(in the rows, 128 means zero)
A state moves one step at a time under one of 8 hidden systems, and each row is a state written as 18 numbers. Each run below is a few steps of one system.
trace 1, C, 10 rows:
[[ 86 165 150 189 138 121  99 165 120 153 160 117 158 177 146 138 151 153]
 [101 132  89 109 106  60 143 140 132 142 148 127 124  67 138 162 153  91]
 [171  74  65 133 142 140 108  95 144 151 116 134 170 129  88 138  84 127]
 [149  82 178  86  88 172 162 143 106 138 102 146 106 137 106 112 149 134]
 [138 188 169 139 181 148 128 103 160 101  89 103  84 144 163  97 135 125]
 [ 81 150 127 179 125 126 107 158 101 107 194 117 132 121 141 136 137 181]
 [ 97 128  90 103 131  58 138 152 105 125 137 145 154 114 146 141 104  51]
 [175 112  93 108  90 116 126  87 170 150 125 138 169 152  76 150  94 161]
 [131  91 176 114 120 176 136 103  99 158  82 148 138 123 114 121 191 123]
 [148 158 150 151 159 154 111 160 183 141 117  85  63 138 155 111 144 131]]
trace 2, R:
[[171  69  65  92 148 104 164 134 108 135 152 113 113 142 127 134 109  95]
 [138 181  91 100 126 126 198 139 158 101 102  74 126 147 121  98 141 106]
 [123 169 141 163 102 188 158 116 145 122  61 117 142  90 126 121 164 147]
 [118 134 190 147  75 147  76 129 115 140  93 175 144 132 103 138  95 149]
 [111 123 139 133 149  78  40 110 128 133 168 150 116 114 125 139 100 139]
 [118  60  96 110 177 108 137 115 127 123 203 126 139 148 128 132 138 143]
 [134 123 117  90 134 110 216 156 106 125 143 106 114 162 162 123 166  97]
 [166 154 102 144 121 168 167 144 143 146  52  97 115 121 147 119 135  85]
 [145 166 125 137  66 167 101 118 137 123  79 122 142 105  70 116  98 162]
 [ 63 154 171 140 125 111  75 109 146  95 142 162 148  95 112 122 109 155]]
trace 3, T, 10 rows:
[[ 98  82 134 141 118 108 122 107  71 113 185 173 147  96 138 158 133 162]
 [125 113 106 120 119 143 139 212 146 126 120 113 133 166 107 103  69  91]
 [146 167 124 106 115  94 160  58 161 108  82 145 134  86 146 144 120 107]
 [142  92 128 158 144 206 103 107 102 149 121 117 145 143  87 111 162 182]
 [ 91 182 161 115 118  85 112 178 142 156 128 106  99 144 135 126 175 102]
 [134  73 108 148 164 103 117  94 101 119 171 171 125  94 174 159  93 120]
 [147 125 128  93  83 147 136 164 147 106 133 117 123 156  75  97  68 157]
 [117 171 123 113 155 123 183  95 120 103  78 113 136 112 163 111 163  77]
 [141 115 128 195 111 166 113 106 142 163 145 132 167 142 119 158 153 198]
 [ 96 132 138  94  98  97  85 189  88 164 121 124 108 125  99 119 145  81]]
trace 4, W (10 x 18):
[[139 174 104 107 137  95 164  77  90 145 103 105 151 138 141 136 189 104]
 [113  84  97 118 130 166 157 165  75 134 161  90 119 122 110 108 190 139]
 [ 87 145 125 132 131 157 108 205 159 114 108 100 117 122 104  84  98 100]
 [166 137 138 178  95 170 110 117 161 129  79 155 127 108 136 147  67 145]
 [170  99 154 102 117  83  86  86 124 144 161 162 107 152 124 157  90 159]
 [ 92 172 120 108 166  69 113  65 131 120 148 121 147 111 135 130 176 126]
 [ 97  89 118 144 155 160 197 137 101 127 144 128 160 131 161 132 192 115]
 [119 124 110 103  98 136 167 214 123 138 115 106 126 163 114 107 109  84]
 [166 166 106 132  93 167 106 125 129 116  66  98 101  97  95 108  96 138]
 [144  98 165 146 138 154  60 103 128 128 159 147 108 129 104 128 102 198]]
trace 5, X, 10 rows:
[[181 113 170 108  88 124 110  82 156 127 116 168 101 120 120 151  87 167]
 [110 162 167  90 156 100 143 138  94 143 123 107 126 189 141 106 187  89]
 [108 132 111 212 134 149 133 131 145 136 154 126 148 100 167 162 146 170]
 [163  56  90  77 133 143 137 107  88 122 151 127 131 135  79 112 116 144]
 [ 84 194 106 121 125 106 129 174 164 103 102 104 140 121 120 100  96  81]
 [149 115 176 141  94 147 116  87 132 129  83 178 114  77 141 154 121 145]
 [149 116 164 101 151 125 120 148 117 169 133 112 124 223 117 115 157 117]
 [ 95 150  79 181 153  99 114 134 134 135 164 105 124  74 163 157 161 130]
 [160  68 114 110 144 158 158  90 122  80 153 152 124 125 119 115  76 163]
 [102 193 114  84  82  90 148 159 138 125 111  96 144 151  87 106 132 106]]
trace 6, S (10 x 18):
[[164  90 158 124 152 155 102 108  81 119 124 139  55 100 153 118 126 138]
 [127 183 123 131 143  99 104 123 114 122 177  85 128 187 105 116 138 179]
 [ 94 120  92 105 132 115 201 121 115 113 138 119 148  81 142 133 193 102]
 [151  94 109 144 127 107 114 145 138 187 104 153 172 170 136 160  91  81]
 [130 123 127 104  84 162  94 138 133 109  88 135 111  79  69 104  90 137]
 [122 138 188 155 195 165 101  86 157 121 126 128 121 163 149 106 153 164]
 [ 97 158 138 141  82 110 186 168 119  96 173 128 130 139 156 141 125 158]
 [154 108  93 126 164  97 133 126  87 151 127 124  86  95 181 149 140  71]
 [169 120  81 108 102 109  94 102 119 152 144 116 159 156  61 137  96 159]
 [ 78 122 155  84 151 159 141 115 138 115  85 126 149 109  92  84 182 105]]
trace 7, S (10 x 18):
[[117 144 125 181 176 165  54 122  78 115 135 110 124 131 120 105 110 151]
 [ 64 132 118 132 138  95 136 110 138  86 197 135 156  99 124 134 139 169]
 [120  90 150  90 133  67 156 132 157 155 149 165 122 130 163 157 155  81]
 [188 122 116  99  72 116 119 153 146 177  98 114  96 145  91 141 110 120]
 [155 129 114 124 159 200 124 115 116 122  84  82 113 134  91  84 151 147]
 [ 84 176 131 172 154 153 155 125 133  86 128 118 190 165 147 108 116 146]
 [ 90 124 135 152 114  97 148 130 101 100 131 177 139  71 186 161 103  96]
 [156  98 141 118 120  79  49 113 107 170 157 156 100 129 127 160 109 132]
 [125 121 126  74 114 129 108 129 144 135 153  92  97 122  56  98 175 165]
 [121 139 127 131 165 152 183 139 185 143 113  95 147 166 141 112 185 117]]
trace 8, F:
[[135 128 120 104 198  72 126  70 124 102 160 137 128 150 165 131 110 109]
 [127 113 103 105 124 115 199  87 148 133 151 124 173 143 119 139 184 149]
 [138 114 145  97 104 166 146 165 134 168  96 105 143 186  83 102 163 119]
 [143 185 116 168  80 157  94 166 160 142  83 103 121 125 101 126  91 138]
 [113 113 129 145 124 145  70 118  95 112 113 151 102  47 120 131  98 124]
 [ 93 119 164 124 183  91 112 115 130  84 186 149  96 115 175 119 112 128]
 [140 131 124 123 144  82 191  92 106 139 157 131 144 149 185 161 178 119]
 [166  83  92 105 132 140 153 129 120 169 132 112 170 197  92 129 138 123]
 [122 173 100 110  95 148 131 152 183 127  75  96 151 128  67  99 117 115]
 [107 141 175 158  98 181  86 125 133 120  88 147 125  81 105 117 130 157]]
trace 9, F, 10 rows:
[[177 118  91 154 121 162 157 171 108 137 159  85 100 164 140 132 113 158]
 [115 174  70 126 139 127 115 130  65 112  94  91 153 114 103 101 118  85]
 [ 69 128 153 137 114 123  96 107 139  99 143 172 193 127  95 125  97 164]
 [121 124 192  76  87  82 141 134 148 140 123 174  96 116 141 146 145 102]
 [189 113 130 152 156 129  98 110 154 185 134 106  87 152 146 154 157 150]
 [128  99  40 143 143 150 161 162 127 122 137  85 128  88 123 124 131 109]
 [ 84 150 143 138 172 167 131 127 103  85  93 130 172 150 129  84 108 101]
 [131 155 168 125  62 115 160 108 128  91 135 167 149 140 131 145  83 170]
 [169 118 152  73 108  94  86  97  88 166 128 127  79 127 102 136 156 132]
 [114 130  88 155 151 111  93 147 182 162 174  85 120 120 112 138 166 155]]
trace 10, X, 10 rows:
[[104 168  90 160 113 157 112 152 148 116  83 113 187 133  94 107  80 118]
 [145 106 150 106 113 137  66  94 151 158  75 151 110  80  85 132 132 122]
 [130 116 174 110 175 123 124 156 172 156 114 131  92 175 160 116 139  87]
 [150 133 117 155 118  86 146 126 118 145 177 126  89 104 189 178 150 147]
 [141 115 113 121 155 140 161 103  60  74 170 118 134 160 141 108 109 160]
 [ 73 178 107 125  82 121 131 139 141 105 139 112 179 119  74 113 132 162]
 [108  94 139 129 119 179 130 116 125 135  62 161 164  88 105 116 137  95]
 [168 111 129 132 120 132  97 164 180 192  96 120 121 174 107 139 110 103]
 [141 136 122 126 170  87  87 110 107 144 136 115  59  92 170 141 148 100]
 [133 123 167 130 154 122 158 111 145  81 184 137  98 159 167 122  96 173]]
trace 11, W, 10 rows:
[[150 124  88 137 180 111 163 117  99 119 145 103  82  99 189 141 148  99]
 [114 109  60 133 134 141 148 146 104 104 158 111 185 149 100 113  86 138]
 [ 94 134 170  97 107 153 134 142 111  78  80 162 128 100 115  92  94  97]
 [162 124 169 147 118 158  76 112 133 190  80 139 145 176 102 133 142 141]
 [129 125 135 127  94  83 101 136 143 166 164 129  78  81 130 169 169 150]
 [132 115  84 139 207 119 142 105 192 120 150 102 125 127 151 125 133 121]
 [106 142 116 140  94 128 205 137 124  77 156 140 172 144 150 134 103 154]
 [150 136 160  84 141 141 137 129  66 110  82 128 108 168 135  93 107  80]
 [127 152 111 153  93 145  69 127  70 169 112 107 152 127  76 131 160 157]
 [ 97  71 140 134 152 136  83 150 150 142 147 146  85  65 132 130 146 118]]
trace 12, R:
[[136 152 132 167 140 163  86  83 119 113 121 131 176 165 101 118  91 180]
 [ 77 131 150 103 129  82  98 100  70 136 151 148 153 116 112 136 179 130]
 [109  81 123 150 155 106 121 173 170 182 151 141 154 157 149 151 146  92]
 [190  97  86  98  88 107 173 138 136 146 153 111  79 112 135 154 122 135]
 [127 148 131  90 153 155 167 137 177  76  83 111 106 123 126  79  95 101]
 [134 191 147 186 125 178 128 104 100 108 115  99 134 138 133 115 147 192]
 [ 84 104 156 136 116 138  83 125  60 138 102 174 167 108 111 125 129 105]
 [119 138 109 147 126  64  74 146 146 170 165 130 152 158 125 159 103 119]
 [140  73  85  91 142  93 159  96 157 131 169 130 118  86 125 150 152 131]
 [137 128 157  90 133 142 197 158 178 112 122 115 114 182 141 101 132 120]]
trace 13, C, 10 rows:
[[147  77 154 180 145 182 136 156 146 169 115 145 109 128 176 149 145 121]
 [169 141  95 126 132 131 168 142  98 101 139  87  55 103 168 124 123 132]
 [108 144  92 111 168 128 118 116  82  77 153 104 149 149  96  86  91 138]
 [ 70 141 172  93  91 103 139 164 153 115 132 158 179 163 102 118 116 117]
 [131 172 147 158 101 105 124  88 177 152  82 155 156 111 146 165 139 122]
 [164  98 103 170 118 147  83 129  86 195 134 113 115 117 126 162 170 150]
 [141  77 101  75 167 118 125 145 120 126 141 104  61  98 120 105 136  94]
 [128 104 128 119 160 162 158 121 170  65 149 140 137 143 129  96  67 155]
 [103 160 172 139  97 142 182 145  84  95 117 148 164 162 160 124 126 129]
 [124 223 116 138 114  80 104 120 129 150 108  92 135 145 123 136 157 121]]
trace 14, T:
[[159 157 122 119  73 111 134  96 117  97 100 152 114  82 133 148  63 133]
 [122 153  95 145 160 182 115 109  95 115  90  86 162 143  89  81 126 137]
 [ 80 175 170 133 127  92 126 118 165 152 133 126 168 160 130 138 184 136]
 [139  35 134 131 150 117 105 132  93 175 149 169 134 140 148 159 135 103]
 [171 124 107  86 103 106 124 157 181 131 142 102  69 128 102 123  85 135]
 [119 144 117 103 150 142 172  85  99  59 115 117 104  67 143 104 140 127]
 [106 153 145 197 119 189 148 152 136 121 129 114 165 158 136 121 138 178]
 [113 160 141 137  93  83 104 149  83 165 104 151 152 140 142 160 130  79]
 [153  83  71 128 173 111  73  97 148 154 144 123 149 133  99 135  92 119]
 [109 118 164  48 117 114 140 116 166 104 138 130 109 125  80  96 150 147]]
trace 15, A, 10 rows:
[[156 121  98 154 133 167 116  69 151 132 120 121 180 149  85 127 117 186]
 [106 114 145  65 108  68 120 157  92 131 181 132 111 161 111 126 140 122]
 [ 95 123 104 140 166 134 169 135 185 114  93 130 148  91 163 124 133  66]
 [201 101 124 136  76 171 123 136  94 177  99 121 112 147 106 143 119 151]
 [ 88 179 160 112 168 108  90 110  89  81 134 115  89 105 138  93 138 126]
 [ 91 107 134 181 118 161 143 134 186 129 142 155 197 132 129 144 120 163]
 [179  96 107  94 113  71 148 101  78 149 162 137 101 138 150 168 129 122]
 [113 197 119 131 164 120 106 148 182 130  83  91 125 144 125  96 119  80]
 [140  92 109 115  79 178 147 127 131 127 130 122 136 101  65 115 139 180]
 [102  91 172 106 177 115 111 129  58 122 143 155 118 152 157 113 140  89]]
trace 16, A:
[[155 163 178 116 100 113 106 143 190 168  96 121  75 144 127 135 140 128]
 [121 135 116 124 162 162 134  85 135 118 138  83 117 110 101 104 208 177]
 [ 98  99 121 154 139 144 139 187  78 140 178 121 155 184 135 122 137 135]
 [124 144  82 137 117 101 179 140 106  82 130 137 126  86 174 143  76  91]
 [167 152 140 129 104 136  99  94 138 142  53 149 160 159 102 131  77 116]
 [101 144 168  80  94  98  86 115 144 138 135 139 105  91  82 124 170 151]
 [ 95  71 125 148 198 148 118 123 162 155 153 133 145 121 141 130 179 121]
 [174 106 100 154 114 138 159 184 116 146 160  99  84 149 164 150 112 140]
 [150 193 117 118 158 140 152  95 105  66  96  98 118 142 143  90  88 123]
 [ 95 152 160 119  64 137 137 136 130 124 106 154 194 155  80 119 122 155]]

Which system made each of these runs?
trace 17:
[[180 142 102 123 110 161 151 157  90 145 100  73  67 121 132 116 155 117]
 [ 96 170 141 149 152 175 106 126  74  81 111 111 136 134 114  82 120 142]]
 => A
trace 18:
[[107 144 181  86 171 113 104  96  90 123 116 124 104 136 126  98 187 109]
 [ 97 123 148 177 136 141 164 160 196 139 164 133 148 142 167 148 148 158]]
 => X
trace 19 (2 x 18):
[[137 117 116 125  72 159 102 126  54 128 115 135 126  89  79 122 123 160]
 [ 58 160 139 131 142  86  90 155 147 102 135 151 163 127 127 119  77  99]]
 => R
trace 20, 2 rows:
[[167 132  99 110  97 173 160 138 111 117  87  87  85  86 105 107 135 132]
 [137 125 145 145 144 169  66 143 139 121 146 110 106 157  85  94  94 184]]
 => W
trace 21:
[[157 187 106 127 137  89 155  61 154 119 140  96 116 120 144 149 166 161]
 [113  57 106 118 128 166 140 146  83 159 156 119 150 130  91 125 191 140]]
 => F
trace 22:
[[149 129 153  72 131  84 123  92  56 121 108 150 116 144 138 124 120  85]
 [142 138 111 129 129 100 111  84 183 146 177 112 151 153  98 146 140 194]]
 => F
trace 23, 2 rows:
[[163  81 120 134  92 146 100 151  53 166 143 125  89 110 109 147 143 152]
 [ 84 123 121 134 168 108  84 172 102 104 160 127 138 155 125 103  77 101]]
 => X
trace 24:
[[173  88  75 136  88 151 162  97  88 139 134 133 165 115 108 154 123 165]
 [ 98 159  94 120 101 143 126 179 155 155  96  81 133 111  77 106 166 106]]
 => T
trace 25, 2 rows:
[[116 226 102 149 143 113 152 127 132  91 133  75 120 141 149 113 133 147]
 [133 100 120 173 147 174 139 138  47  95 135 134 123 123 166 123 101 134]]
 => W
trace 26 (2 x 18):
[[112 177  87 129 120 135 134 134 105 110  71  99 126  63 125 109 130  79]
 [117 151 118 180  89 157 118 116 172 127 110 145 201 137  98 138  88 173]]
 => R
trace 27 (2 x 18):
[[143 137  92 122  70 123 182 149  70 145 146 100 155 150 114 145 161 144]
 [ 97 148  87 121 155 106 105 132  65 108  97 120 159 108 120 110 110  63]]
 => A
trace 28 (2 x 18):
[[114 164  89 153 158 107 138  82 160 123 153  97 132  86 144 145 187 153]
 [ 94  57 137 128 143 163 160 166  94 145 143 144 163 148 129 120 168 112]]
 => F
trace 29:
[[103 163 135 144 147  78 164 115 148 140 127 141 172 164 177 155 152  97]
 [152  93 108 127  53 121 135 154  93 159 110 160 129  85 119 168 105 110]]
 => S
trace 30, 2 rows:
[[110 118 162 104 135 143 150 123 208 134 113 121 100  89 120 115 185 137]
 [136 113 178 168 137 168 112 143  96 134 124 143  71  94 174 137 148 140]]
 => T
trace 31:
[[ 95 124 131 184 180 172 147  98 161  83 130 143 161 114 165 120 112 149]
 [176 118 134 130  72  98 150 125  98 155 158 145 139 180 138 169 110 165]]
 => A
trace 32, 2 rows:
[[127 134 105 113 108 162 117 134 108  74 129 114 107  91  84  90  82 162]
 [ 78 185 174 122 140 103  93 119  82  97 144 125 110 109 138 111 155 145]]
 => F
trace 33 (2 x 18):
[[140 145 112 159 131 158 113  79 162 156 106 106 130  85 107 138 190 170]
 [ 92  70 135 134 133 170 134 209 116 120 156 127 105 114 123 108 130 121]]
 => F
trace 34:
[[130  84 144 156 153 178  84 144 114 151 164 112  89 122 112 119 164 182]
 [ 84 152 130 158 141  93  97 179 193 126 148 137 129 119 155 140  88 103]]
 => W
trace 35, 2 rows:
[[108 133 143  56  84  99 140 146 112 124 116 138 163 168  73 110 120 111]
 [102 176 128 167 159 110 109 132 190 140 123 107 103  90 166 141 169 123]]
 => R
